The rows of M fall into several groups, which share some directions, and each row is roughly a mix of its group's hidden directions.
M, 125 rows:
[[-40 -35   7  -7  -4   7  16 -15 -21  18 -19]
 [ 30 -18 -11  20  -7  16   2 -36 -33  12  -3]
 [ 12  21 -19  30  18  -5  10 -13  -3  44  14]
 [-23   9   9  12 -23  10  46  12  21  -2 -22]
 [-11  -3   4   0  14  10 -24 -20 -23  20  48]
 [ 42   8  16   7  17  -5 -30 -34  -9  -1  -3]
 [ 41  33   3  15   0  10 -18 -14   1  26 -18]
 [-39  21 -24 -19  12 -11  13  27  15 -10  16]
 [ -5 -12  -1  18  29 -13  17 -27 -28  -1  35]
 [-12  -6 -40  -1 -25  -5  26  29   9  -2  24]
 [ 16  29  -6  -5 -10 -11 -28  20  44   7  -1]
 [  9  41   1   6 -26 -16  10  20  31  20  -2]
 [ -1  22   9 -16  41  -8 -20   5  -8  -5  39]
 [ -5   6 -44  25  18 -18  -5   6  11  -8  33]
 [-24  14  17 -27  -1  21  35  24   4 -15  19]
 [-17  28  20  11   1   5  23 -22 -28  13  32]
 [ -7 -20  -3   3   6   3 -53 -24   1  12 -22]
 [ 44 -14 -21  11  18  -6 -23 -28 -12  -8   7]
 [ 18   7  -6  32 -10   9  12 -25  -5  43 -18]
 [-44 -10 -31   4 -11  -9 -13  21  20   9  18]
 [ 13 -10 -15  12 -46   5   0   1   1  23 -36]
 [ -9 -27   9   3  26   4   8 -16 -41 -10  30]
 [  9  -7 -13 -12 -46   7   8  25  14  -2 -33]
 [-34 -13 -20  16 -16   8   2  28  28   9 -26]
 [-29 -15   9  10 -22  -2  30  27  19   1 -29]
 [ 43   2   5   6  37  -7  -1 -25 -18 -10  14]
 [ -8 -19  27  -7 -26  30  24  14   3 -19 -25]
 [-18  13  15 -37  29 -12  18   5   2 -10  33]
 [  1  25 -17 -15  20  -5 -32 -22   5 -15  35]
 [-25  -1  15  24 -23  19   9   4   6  28 -37]
 [ 38  -2   0   7  -3 -12   6  35  10 -40   5]
 [ -6  -8 -41  15  26  -9 -18  -8  -6  -5  36]
 [ 20  34  -3  11   1  -2 -30 -31  -3  32   2]
 [  8 -35 -31 -20  -1  18   3  20 -32  -7  13]
 [  2   3  -6  10   8  -9 -35 -39 -17  11 -34]
 [ 13  -1  42 -15 -30  34  -9   6   1   2 -16]
 [-28  -7  26   5 -12  12  51   6  -1  -5 -10]
 [ 42   8  22  -1 -13  20 -27 -20 -17   6 -17]
 [ 34   1  25 -12 -19  -1 -18   0  15   0 -42]
 [ -9   0 -23   1  32 -26 -14  -6 -12   9  42]
 [-33 -26 -11  11  -4  -9  36  32  10  -8  -4]
 [-24  25  11   1 -35  12  12  25  16  21 -19]
 [-12  10  43  28   9 -11  30   0  -6  22   7]
 [ 20  -4 -14  -3 -22 -15  16  44  17 -25 -12]
 [-33 -17  -7  11  32   2   9 -14 -13  -7  39]
 [ 23   7  40 -33 -26  -2   5   8  -5 -14 -19]
 [ 44  25   5  -6 -13  22 -24   7  16 -19   9]
 [ 14   6  15 -32 -24  30  28  19   2 -19  -8]
 [-39 -21 -15  -5  32   8 -20 -23  -2   4  18]
 [-31 -16 -46  -4  20 -14 -16   5  15   0  11]
 [ 10   4   1  20  20 -26  34  28  16  20  19]
 [ -5  16  33 -28 -38  22  -6  10 -14  -4 -14]
 [-22  13 -16 -31  14  -8  -5  40  25  -1  14]
 [ 50   9  19 -11  -5   7 -26 -14 -20   8 -10]
 [  8  -2  -8   8 -17  -7   9  12  12  41 -45]
 [-14  -5 -28  -4 -13 -17  23  33  28 -13 -23]
 [-21 -33 -15 -10  25 -16  22  26  10 -21  10]
 [-24 -23 -32  -7  11   2  23  23 -14 -11  30]
 [ 14   3   0   5 -24 -13 -20  19  23  10 -47]
 [  6  10  28   8 -44  16  18  25  14   7 -11]
 [ 19 -15 -35  11  -4 -19   0  30  29   6 -22]
 [-33 -22 -34  -7   5   2  24  28   2  -6  19]
 [-30   4 -38  -5   4 -17 -13  16  25  16  24]
 [ 30 -10   3 -10   0  18 -54   0   3  -9  11]
 [  3  -2  34 -12 -24  12  28  -1  -9   2 -41]
 [-12  24   5  11 -11  29 -21 -31   6  36   7]
 [-16 -16 -49 -12  24  -3   9  14  11   5  23]
 [ -7  23  35  42  10 -11 -16 -12  13   8 -12]
 [ 34  22  22  -1  11   2 -31 -27 -22   0  11]
 [ 52  15  30   8  -6   7 -11  -5   5  -7 -17]
 [ 13 -30  -2   4 -21  -8  -1  -3  -2  17 -51]
 [-16  33 -17  20 -20   2  18 -13  20  28 -22]
 [-29  -9  27  12 -29  10 -16 -28 -19   2 -22]
 [ 32   4 -18  15 -20   0 -37   9  23  18 -17]
 [ -8  37 -32   5   6 -17 -16   0  27   4  27]
 [-50  -4  15 -23   4  15 -13  -2  -1 -24  18]
 [ 24  11   7  -7 -14  20 -41 -25  -6  22 -18]
 [ 16  -3   5  11  -9 -19  27  29  19  28 -31]
 [ 13  23  34  10 -25  12 -24 -12   0  13 -31]
 [ 41   7  21  -9 -27   5  -1   4  -7  -2 -38]
 [  9  38   7   9  -4  16 -36 -20  -1  30  -2]
 [ 19  14  19 -29   5  10 -16 -12 -36 -12  29]
 [ 10   4 -13  23  16  14 -27 -30 -20   7  35]
 [ 25  26  31  32 -13 -15  13 -17 -15  -1 -14]
 [-34 -11 -21  -7 -27  13  18  38   6   5  -8]
 [ 17  16  25 -10 -10  23 -46  -6  17  13  10]
 [ 24 -21   7 -16  28  -3  -8 -28 -23 -28  19]
 [  9  26 -28 -20  15  -8 -12  31  31 -16   8]
 [ -4  -9 -44   1  11  -9 -32  15  25 -10  18]
 [ 26  20  -8  11  16 -43  26  -5 -16  -2 -17]
 [ 45   6  22  19  23 -15 -15 -23  -7   6  -7]
 [ 34  -3   6 -17  29   3 -22 -27 -25  -8  19]
 [ 14  -3 -49 -19  -5   1 -23  19  20 -14   6]
 [ 21  30  16 -22  -1   2 -49   1   5  -8   0]
 [ 11  26   1  35  17 -13  -2  -3   1   9  45]
 [ 21   1 -17   0  31  -8  -2  -9  -7 -25  46]
 [ 18 -13   7 -12  30  -4 -25 -22  -9 -38  18]
 [ -2  -8  13 -21 -29  18 -23  -6  -1 -13 -45]
 [ 41  25 -33  12 -10 -22 -17   7   6   1 -10]
 [ 28   4  16  -5 -41  21 -16  -2   2 -17 -29]
 [-30  -2 -41 -28  -5   7  -3  21  13 -10  20]
 [-16   6  18   5  15  21  15 -17 -20  -4  49]
 [ 17  -3   4 -19 -36  31 -10  27  22 -17   1]
 [ 23 -10 -15  17 -40   4  -2  15  14  28 -25]
 [  9 -41   1  26 -37  -1  -9 -17 -13   7 -13]
 [ -4 -10 -51  16  -7 -12  23   4  -4 -10 -27]
 [  1 -12 -51  -6  23 -24  -5  14  15  14   0]
 [ 46  -1   3  33 -18 -14  -1   2   1  10 -27]
 [ 39   3 -13  -7  30  -3 -36 -23  -6   0  13]
 [-19   3 -25 -14   8  -1 -42  -5  36  15  -9]
 [ 37  10  -1 -38  11   8 -35 -14  -6   0   2]
 [ 12 -18 -12 -17  19  -8 -38 -17 -35  10  17]
 [ 48 -12  10  18  23 -12   6 -16 -13 -11  21]
 [ 40  21  31  -8  -7   8 -32 -11   3   9 -13]
 [-30 -15  -4  -3 -15   1  41  24  17 -13 -22]
 [ 42  17  42  11  -9  14   7  -8  -6 -15   2]
 [-35  -1 -34   1  -4 -13  21  19  32   0 -13]
 [  8 -17  40  33 -15  10   0 -14 -13   1  29]
 [ 11  15  59 -15  -8   3  14   2   2   4 -16]
 [-33  25  -2  31  13  -3  14  -7  19  34   4]
 [  0   5  22  32 -18  10  31 -11 -25  29  -9]
 [  0  -4 -16  -3  44 -14 -22 -21  -9 -20  29]
 [-20  -1 -28  11  36 -15 -14 -15  -2   4  36]
 [-31  32  46 -10 -13   4  -4  -5  12  -5  -7]
 [ 33  31  -3  -5   5  -7 -42  -7  19  15  -7]]
Here is one row of each group, with its name. Which group are the others in?
[ 11  29  29   2 -17 -24 -24   7  20 -30  -5]
Z
[ 39  18  26  -6  -9  10 -34 -16 -13  16  -4]
K
[-41  25  35  -8  -9  10  25  -3 -13  -4  -4]
P

[-19  -7 -48 -15   3  14 -35  -4   6   6  10]
P
[ -3   7   7  25 -43   8  -2   7  15  13 -38]
Z
[  4  10 -36 -17 -18  -4  -3  35  27 -22   9]
P
[ 17   4  38 -13 -17  17 -23  16  22 -14 -24]
P
[-17 -27 -17   5   8  -2  32 -16 -28  -8 -32]
K
[-26  23  22 -23  -2  -8  21  20  31  17 -13]
Z
[-32  10  -6 -11   4 -25  26  16  34   6 -23]
K
[  5 -37 -29  19   9   0  24  -4 -29 -10  20]
Z
[ 38  10  -3  35   0  -3  25  -9 -26 -19  -5]
K
[ 17   7  -3 -19 -15 -34  18  34  11  -5 -29]
K
[-26  29  28  17 -23   7  20  17   9  24   1]
P
